In the rows, zero is written as 128.
Rows swapped in pairs by one turn or mirror: which row each one swaps with
Kiziz: [137 126 144 125 133  95 116 124 110 120 119 114 168 129 133 130 127  81
 130 136 113 132 140 116 136 125]
Zuzo: [131 113 108 108 119  97  71  94 126 116 102 114 144 145 139 136 139 137
 114 126 155 132 135 132 163 120]
kates: [125 133  91 146 149 117  65 109 120 137 119 146 120 138 128 130 139 129
  98 125 129 150 157 126 136 106]
kes: [129 110  82 141 154 122 101 101 120 123 120 134 106 156 144 115 117 123
  98 145 142 118 150 142 124 135]
dar: [139 125  86 137 124 144 107 124 113 120 126 107 139 135 144 129 135 117
  72 124 159 129 134 129 134 138]
beke: [134 125 128 123 116 135 138  91 103 107 109 102 125 137 151 125 130 105
 135 129 138 153 128 123 122 147]
Tozo: [151 139 104 120 142 106  59  97 122 107 118 124 122 147 143 158 128 135
 122 154 126 147 132 111 142 135]
Noz: [130 130 120 137 128 116 114  94 150 106 108 107 150 108 137 152 156 111
 123 129 124 129 128 107 143 141]
Pesu: [129 128 105 150 161 153  91 124 105 121 133 146 143 128 125 113 137 135
 101 124 104 142 140 115 120 130]
vezad: [128 125  98 113 153 119 121 128 123 134 132 141 125 134 144 117 107 104
  93 134 146 139 156 133 106 107]
bomis: [131 128 153 119 119 148 105 128 118 124 124 120 124 129 143 109 129 148
 144 134 153 138 141 125 139 121]
lig: [132 132 153 130 136 130 105  89 134 119 128 130 142 136 145 133 131 129
  80 105 108 136 124 124 130 127]
maba: [134 130 128 109 152 102 107 138 109 119 123 120 109 139 152 125 134 120
 166 138 145 135 138 130 139 133]
Fid: [133 129  96 132 187 108  99 106 114 122 125 124 135 133 148 110 130 103
  96 139 157 148 130 111 129 128]
Bul: [127 123 120 151 150 131  93 126 129 113 136 118 135 108 116 111 113 149
 106 112 108 152 145 123 118 120]
niri: [136 127 117 131  86  99 108 131 103 116 108 116 156 131 148 114 132 116
 116 162 142 132 136 131 137 127]
rizu: [142 120 153 117 109 137 105 114 117 112 105 125 162 128 130 135 142 140
 142 135 144 149 128 125 137 129]
Ziga: [130 116 130 114 150 108 105 100 125 107 114 119 131 112 126 133 128 126
  99 100 151 115 132 105 150 156]
gab: [147 133  94 135 123 109  89  96 128 106 110 111 122 129 137 150 125 146
 135 156 116 150 135  90 135 139]
durar: [129 119 104 159 137  92  90 123 117 117 126 109 114 121 125 133 132 116
 114 104 110 138 140 151 139 122]
fakif: [134 124  90 120 140 122  96 106 111 119 121 117 117 138 147 139 135 152
 114 115  79 145 147 106 128 143]
bor: [114 131  99 116 145  91 103 133 109 119 129 145 154 116 145 104 130 119
 104 143  97 124 145 106 127 127]
met: [137 131  71 115 151 148 108 112 110 126 111 125 131 146 136 135 135 121
 128 159 120 143 157 132 133 118]
zil: [142 123 112 120 120 124 116 121 104 130 126 127 133 131 150 129 137 186
 114 140 107 131 140 120 133 121]
Piv: [139 126 161 128 146 108 128 115 105 122 140 118 137 128 149 112 121 115
 129 150 109 142 129 113 134 129]
Zoz: [161 131  76  98 126 102 110 129 122 117 124 129 150 147 155 132 134 148
 134 121 142 153 145 112 128 126]
toki: [136 121 121 120 153 116 112 121 134 108 124 125 141 128 135 131 132 110
 159 127  89 130 138  98 131 129]
Pupo: [145 121 108 148 137 130 150 101 100 125 123 111 134 139 144 111 136 115
 123 136 147 118 132 140 132 139]
Dapul: [147 127 102 162 107 138 110 123 111 123 112 111 124 146 139 133 140 109
 139 138 111 142 137 132 139 108]
ripat: [121 124 115 149 108 116  84 110 104 109 137 124 131 151 140 116 119 145
 126 140  92 138 138 140 143 122]
fadag: [135 123  85 123 104 114 100 133 114 127 132 108 141 143 138 118 127 161
 110 112  99 136 136 126 138 135]
Ziguz: [116 130 102  78 145 110 105 111 128 102 119 133 160 119 150 146 129 145
 120 120 144 146 133 106 127 124]
Tafef: [130 130 145 126 171 107 104 114 123 117 109 129 127 132 142 115 130  94
 121 143 168 138 136 116 126 120]
fupa: [149 142 125 118 136 145  96 108 118 110 125 133 138 168 156 128 110 151
 117 149 133 159 133 133 117 136]
Kag: [120 117 128 138 128 130 144 103 115  95 132 121 150 121 133 101 115 128
 114 132 128 129 128 129 110 146]
Savol: [134 135  81 126 142 127  97 111  89 118 105 132 116 138 141 134 115 151
 113 134 164 159 139 130 132 117]
neze: [139 125 152 132 128 124  84  98 109 113 107 120 116 131 158 132 134  91
  99 133 149 133 139 123 139 126]
mukil: [122 132 107 104 165  93 109 149 117 108 121 144 138 122 148 125 115 119
 121 120 157 143 136 110 121 124]
zof: [124 146  91 149 119 113  80 135  99 123 126 135 145 155 152 128 135 122
 134 145 106 131 144 120 140 116]
tet: [131 131 128 122 150 125  99  77 111 114 120 125 119 135 132 136 130  76
 100 135 136 135 131 126 137 122]
gazo: [140 123  94 141 138 127 114 151 134 120 138 129 152 140 141 115 118 141
  82 135 115 133 132 110 129 143]
Befal: [126 134  76 128 113 103  85 125 150 106 118 124 156 135 136 110 129 140
 124 119 120 136 136 146 132 127]
Zez: [137 125  93 129 122 115 132 106 127 117 130 125 143 129 145 112 143  95
  98  88 142 127 135 119 131 130]
Fime: [112 124 127 102 102 123 135 124 128 117 114 141 160 134 150 126 125 137
 119 130 139 144 121 127 136 105]
sode: [136 127 110 120 158 108  52 107 115  97 114 137 127 138 151 138 111 129
 115 140 116 155 151 117 121 126]
gakep: [150 143 120 106 149 113 133 136 128 147 122 118 144 119 155 102 147 108
 113 133 141 134 132 123 135 115]
nik: [133 127 117 123 102  91  87 126 160 114 122 126 136 130 156 146 130 144
 111 125 153 123 137 117 132 136]
sipe: [137 111 133 117 140  75 113  90 141 120 101 125 129 121 153 153 134 143
 120 137 147 137 130 117 131 123]
mev: [134 122 103 139 134  99  51 117 131 118 105 128 125 145 127 137 132 145
 105 129 129 132 152 133 145 115]
tem: [125 121 112 119 135 138 124  79 109 125 114 120 110 129 125 120 125  91
 115 139 120 123 145 109 138 121]
Zek: [134 107 125 150 148 143 130  98 127 122 120 121 133 135 128 111 112 132
  91 123 137 134 137 149 117 131]
sokez: [120 134 124 111 131 116 149 124 108 121 134 115 146 125 153 101 128 114
 131 121 136 149 116 111 116 133]
Fem: [135 118 100 134 105 103  88 143 116 120 113 119 128 133 136 134 129 125
  92 107 156 121 141 140 150 121]
Pigof: [142 123 149 116 144 107  92 110 138 116 110 124 143 133 129 129 131 103
 133 138 171 145 144 116 136 144]
Num: [133 124 130 119 143 121 105 108 138 121 114 138 132 136 158 135 132 191
 131 134 133 137 131 119 130 130]
Sen: [133 122  91 121 144  95 114  97 122 113 121 131 146 127 141 140 136 171
 139 121 101 129 139 123 135 128]

Tafef pairs with mev
gab pairs with tem
sipe pairs with kes
Ziguz pairs with dar
niri pairs with bor
mukil pairs with Fem
Noz pairs with met
sode pairs with neze

